Each named move below is a turn or a mirror, shown by a few rows before and after it. Which moves, in which order, take the first row of each later pair to the second? The first pair is answered.
laf:
[ 48 -27  16  -4   0  13   3  25  -8 -33 -18 -26   6 -10  -7   0 -35 -24
  -7   9] |-> [-34   8   2  15 -11  -8  18   3 -36 -14 -12   5   0   2  23  -3  12  56
 -19 -28]
[ 14  -5   7  -4   1 -11  15  14 -17 -24 -15  -4   2 -14  -9  -8 -10  -4
 -12   6] |-> [ -8   5   4  -1   1 -16  17  11 -21 -21 -14   4   1 -10  -3  -8   2  15
 -16  -3]
[ 28 -26  10  12   9 -16  14   4 -17 -30 -15   0   3  -1 -16 -22  -9 -11
  11   5] |-> [ -8 -10   4  22   4 -25  20  -7 -27 -19 -11  12   1   5  -2 -21  11  27
   3  -9]
fuv:
[ 22   4   3  11   2 -19  -2 -11   0 -20  -3   6  -2  -5 -13 -16  25  13
  -7  -3] |-> [  5   9  -4  13   2 -18  -7 -15   6  -6   3  15  -7   0  -9 -12  33  19
  -7  -7]
[ -6  -3   0   5  14   4 -20  -7  16  22  15   6  -9   6   1  -5  11  -5
  12  13] |-> [ -2 -10  -1   0  10  13 -22  -5  15  21  10  -1  -8   7   6  -5   1 -13
  12  10]
[ 16   4   6  -1   2  -2  -3   4   6   3  -7 -10  -7  -2  -4   2 -10 -18
  -2  12] |-> [ 20   6   9   3   4  -6  -2   3   6  -6  -6  -8  -4  -1  -8  -2  -4 -12
  -3  13]
[ 27 -15  13   5   2  -5  12   4  -8 -13  -9  -5  10  -6  -8  -1  -7  -4
  -8   3] |-> [ 22  -6  14  15   8 -18  15   2  -6 -11  -1   8  11  -4 -14  -1   6   9
  -6   2]
deti:
[  7  -7 -13  -4  -5   9  -1   2  15   0 -13 -10   8  -5   7   5 -17 -17
   6  11] |-> [ 17  -5  -7   1   0   4   2   3  12  -8 -13 -10  12 -10   1   2 -11 -17
   3  18]
[ 23 -21  25 -24 -18  17  23  -6 -30 -32 -20  -8  -1  24   4  -3  25  13
   7   5] |-> [  2 -22  15 -32 -29  30  15  -8 -27 -15 -18 -12  -8  30  17   4  19   7
   3  -8]
[  0 -11  19  -4  -9  -9  15  38 -43 -32 -20   8 -12 -13  -5   2  15  21
  -8   0] |-> [-29 -13   3 -20 -23   7   6  34 -39  -6 -21   5 -21  -4  16  11   5  15
 -11 -18]
[ -6  -8   9  -3  -2  -7   1  -8   4  -5  11 -11  -2 -10  -4   5   3  18
   1   6] |-> [-12  -9   4  -5  -4  -5   0 -10   4   0  13 -10  -4  -7   1   6   1  16
   3   2]
Dumuz:
[-27  20   0  28   3 -12  23   3 -24  -3  13  13  -1   4  23   9   9  34
  -6  -5] |-> [  6  12   9  31   8 -16  30  10 -34 -28   3   1   8  -7  14   2   2  25
  -5   3]
[  7 -15   1  -3 -19  12  13   8 -18 -12 -23 -33   2 -10  15  -4 -12   3
  -7  -5] |-> [-29  -6 -10  -6 -24  16   4  -1  -8  15 -13 -17  -6   0  26   2  -6  15
  -2 -15]
[  5   9   3   1  26   3  -7  -2  31   8  12   4   4   5  -7  -2   9 -23
  15   9] |-> [ 16   3   3   1  27   4  -8   3  26  -1   8   0   5   3  -7  -4   1 -29
  14  12]
Then:
Between the rows of a pair lie two moves.
[  6   9  21   4  22 -12  -9 -29   4   8   9  -1  12 -36   0 -19  -8 -35
  11  29] |-> [ -2  17  19   6  25 -15 -10 -31   8  15  14   9  11 -34  -1 -18  -1 -28
  11  26]
fuv then fuv
[ -3  12   1  11   6 -15  10   2  -2  -7   8   7   5   1 -13  -2   7  20
   2   7] |-> [ 15   1   0  -1   5  -1  -1   5  14  -2   8  -2   4  -1 -18   3 -10 -13
   8  18]
fuv then laf
[-23  31  13   5   2 -16 -19  -1 -21   2  -6   0  -3  13  -1  -1   7  24
 -11  -9] |-> [ 15  10  13 -13   1   3 -32  10  -4   1  -9 -18  -2   9 -11   3 -27 -25
  -3   6]
fuv then laf
[-34 -16 -14   8  12  20 -19  -5  33  47  -1  -9  -7   4 -14  35 -13 -16
  22  -2] |-> [ 32 -29  11  22  32   2   4   7  19   2 -11 -21  10 -14 -38  18 -17 -26
  19  22]
fuv then deti
[ 56   5  22  11  28 -20  12   8  10 -27   6   8  15  -9 -39 -14  14  -6
  12  33] |-> [  3 -24  -8 -39 -21  41 -16   6   8  24 -17 -27  -9   2  14   8 -38 -40
   2  -7]
deti then fuv
[ 23 -56 -11 -21  13  39   9  16 -36 -43 -14 -30  28  14  -3  -4 -28 -12
 -13   4] |-> [-24 -27 -11   4  13  11  26   3 -57 -42  -9  -4  30  17   5 -14  12  54
 -24 -18]
laf then deti
[-10   7 -17   6   6   4   3  -1   3   8  -7   9   3   1   1  -5   9  14
  -4 -11] |-> [ -7  -1 -18  -4   0  16  -1   3   3  14 -12  -1   0  -2   6  -4  -6   4
  -8 -12]
fuv then fuv
[-36   6  -6  -4 -26   9   2  -3 -10  17 -22  16  14  -7  23  16 -14   6
 -21 -24] |-> [-10  20  11  23   0 -23  16  -4  -8  -9 -10  37  27 -13  -9   5  17  27
 -14  -2]
deti then fuv
[ 38  14  15   1  15 -41  23   5  -9 -34  -5  -3  -6  -9  -9 -11  10   6
  -4  21] |-> [ -8  33   4   5  11 -43  15  -6   0  -6   8  17 -13   3   3  -5  31  33
   0   8]
laf then fuv
[-48   2  15  13 -23 -28 -23 -36  15  29  16  29  -1   3   9  17  20  36
   9 -13] |-> [-42   2  19  15 -17 -32 -24 -35  24  30  19  35   0   3   0  18  21  33
  14  -5]
deti then fuv
[  7   9  13  19   7 -19  28 -17 -22 -25  -2  11  11  -6  -5 -14  42  21
  -1  11] |-> [-33  -7 -13 -17 -28  23   6 -18 -16  15 -16 -10  -5   3  34   2   7  -4
  -9 -17]
deti then fuv
[-21  14   2   9  -6 -24   8 -19  12  21   4  -1   3   7   5   9  30  18
   3   4] |-> [  6  10  12  15   5 -32  15 -14  12   2   6  -4   9   1 -10   5  32  15
   5  17]
fuv then deti
[-52  23 -17 -28 -17   3   2 -21   6  42 -20 -25 -19  23  50  -4 -17  -8
  18 -21] |-> [ 23  34  25  19  34 -54  38 -11 -11 -31 -12 -12  10   0  -1 -31  20  19
  20  22]
deti then laf
[ 23   8  18  10   8  -5 -11  -1  18 -11  19   5   6  -2 -25   2  16 -13
  14  19] |-> [ -4  18  15  11   7  -9 -12  -8  18   2  28  17   0   5 -17   4  28   5
  12  10]
fuv then laf
[ -2  19   8  28  19 -24  27  -9  -4 -25  -4   0  21  17 -16  -6  41  39
   2  -4] |-> [ 22  15  10  24  29 -20  18  -1  20 -27   6   1  22  18 -32  -3  36  11
  14  16]
laf then fuv
[-31 -20   3 -15 -17  18   7   3 -17   8 -16 -13 -13 -10  27   5 -13 -11
 -19 -11] |-> [ 22 -20  23   4   7  -5  22   8 -19 -32 -13 -13   2 -20  -3  -9  -5 -11
 -15  14]
laf then deti
[ 34 -26  16 -30  15  11  -2   1  -3  -9  15  -6   2  -6 -23 -13   4 -26
   2  23] |-> [ 21  -6  17 -15  27 -10   1  -3   4  -8  27  18   5   1 -30 -14  30  -2
   7  28]
fuv then fuv
[-21   5  -8   8  11  -6  15  -6   0   6   2  16   1   0  10  -1  19  21
  -9   1] |-> [-25  -5 -17  -9  -3  14   3  -5   3  19  -3   4  -5   2  23   5  -2   1
  -9  -6]
fuv then fuv
[-31 -15 -13 -17 -33  29   2  -5 -19  18 -22 -29 -12  -5  31   8 -24  -5
  -7 -26] |-> [ 17   9  21  31  17 -28  27  -2 -20 -32  -1   5  13 -20 -21 -15  24  34
   1   8]
deti then fuv
[ 13 -34  -9 -22 -13  35 -15  -2   3  34 -22 -23   6  14   6   2 -43 -51
   4 -14] |-> [-33  12   2  30   3 -22  20 -18 -34  10 -17  20  18  15   6 -14  33  50
 -11 -29]
deti then laf
[ 46  -3  14  -3  14   1   2  10  11  -9   3 -11   7 -12 -18 -11 -14 -21
   6  26] |-> [ -2  27   7  20  17 -24  12  -3  -2  -3  16  18  10  -4  -9 -13  27  33
   3   9]
fuv then laf
[ 12 -24   1 -10 -22   9  -6  -2   0  -2   4  -6   4 -11   2  -3 -17 -20
   4  12] |-> [ -2  -4   8  11 -13 -16  10  -7 -15 -14   9  12   9 -10  -3  -9  14  20
  -1   8]
laf then deti
[ 21   2   7  21  10 -21  15   2 -18 -17  -2  10   8 -10 -14 -15  13  24
  -8   2] |-> [ 12 -19 -10 -13 -11  24 -13   7   3  15  -8 -13  -5   0   3   2 -31 -25
  -4  -5]
deti then laf
[ 19   0  -7  -6 -10   0  14   8   2  28 -17 -14   7   9 -30   5  -5 -29
  -4  24] |-> [ -6  22  -5  12  -7 -20  28   0 -15  25 -13   4   9  11 -25   1  25  13
  -9  13]
laf then deti
[-31   3  14 -26   0  -3 -22 -15  19  21  21   2 -10  13 -22  -4 -11 -19
 -12   4] |-> [-47   8  11 -26  -8  -3 -18 -18   6  22  16   2 -12  15 -13  -7  -6  -3
 -16 -10]
fuv then laf
[ 25   1   7  11  20 -22  22   0  -7 -30   5   9   9 -13 -32 -16  21  22
  -4   3] |-> [-42  15 -19  -8  -2   0  -4 -11  11  27  15  22 -10   7  -3  -1  19  25
  -3 -23]
fuv then deti
[ 31 -15   9  -6 -14  -1  25  40 -17 -45  24 -12   1  -2 -12   2  -3   0
 -11  16] |-> [-33   1  -9 -10 -33   1  20  28 -26 -16  23  -3  -9   7  20  11  11  32
 -19 -15]
laf then deti
[ 36 -43  27   8 -10  15  30   1 -36  -2 -36 -15   8  26  -8   9   6  11
  -8  -2] |-> [  2 -42  14  -3 -25  28  23  -4 -35  21 -36 -14   1  34   8  15   1  14
 -10 -17]
deti then laf
[  3  10  25  19  25 -32  18  -7 -31 -42   5   7  15  -1 -25  -6  43  33
  -8  13] |-> [-55 -13 -10 -30 -27  25 -15  -9 -25  17 -17 -21 -10  12  29  16  -9  -3
 -19 -28]
deti then fuv
[ 15  -9  -4  -2  -3  16   6  -4 -15 -17 -18 -37 -10 -11  13  -6 -15   8
   0  -2] |-> [-20   7 -11   1  -5  10   7 -13 -16  -5 -13 -21 -13  -5  22  -3   3  31
   0 -11]
laf then Dumuz
[  3 -18  15  13 -18 -18   2  20 -22 -19 -22 -19   4  -5 -20 -16  18  33
  -4   3] |-> [ 27 -26  15   6  -9 -12  -6  26  -2 -19 -15 -22   5  -6 -33 -14   8   5
   5  19]
fuv then laf
[ 25  -2  11  11  22 -14   4 -10 -10 -31  -2   9   5  -4 -11  -2  -6   7
  -9  -3] |-> [ -9  13   0  10  23 -14  -5 -16   5  -5  14  29  -2   6  -6   5   8  18
   0 -10]
fuv then fuv
[ 42  13   9   7  11  -8  16   4  19 -26   6  26   5   3 -42 -33 -25   4
   5 -20] |-> [-11  33  -6   9   4  -7  11 -10  19  -1  11  43  -3  14 -24 -27  -8  29
   1 -40]
laf then fuv
[-28   9   4  -5  -2 -11  26 -29  -6 -13 -26   7   0  -9  32 -11 -37  26
  -8   1] |-> [-28   3  -6 -19  -6   9  12 -29  15   6 -20   3  -4  -3  35  -4 -53  -2
  -1   5]
laf then Dumuz
[-27 -11   1  -1 -14  -6  -5 -10   9   7   4   2 -14  10  19  10  -2  -2
  -6 -16] |-> [ 15 -15  20  11   2 -20  11  -3   0 -25   2  -4  -2  -1   2   0   0  -4
  -5   5]
fuv then deti
[ 18   8  -2  30  22 -11 -32  -5  36   8  25   2 -14   6 -15 -15   2 -37
  20  40] |-> [ 28  11   9  46  28 -32  -7  -3   8 -25  12  -2  -6  -4 -18 -27  18  -8
   8  39]
laf then Dumuz
[ 16  -4   9 -29   4 -17  23  -1 -22 -11   2  -2   9  -6  12  10 -23  -1
 -23  22] |-> [-10   9   7 -25   1 -25  23  -5 -27  -4   5  10   8  -3  19  11  -7  20
 -26  14]
laf then fuv
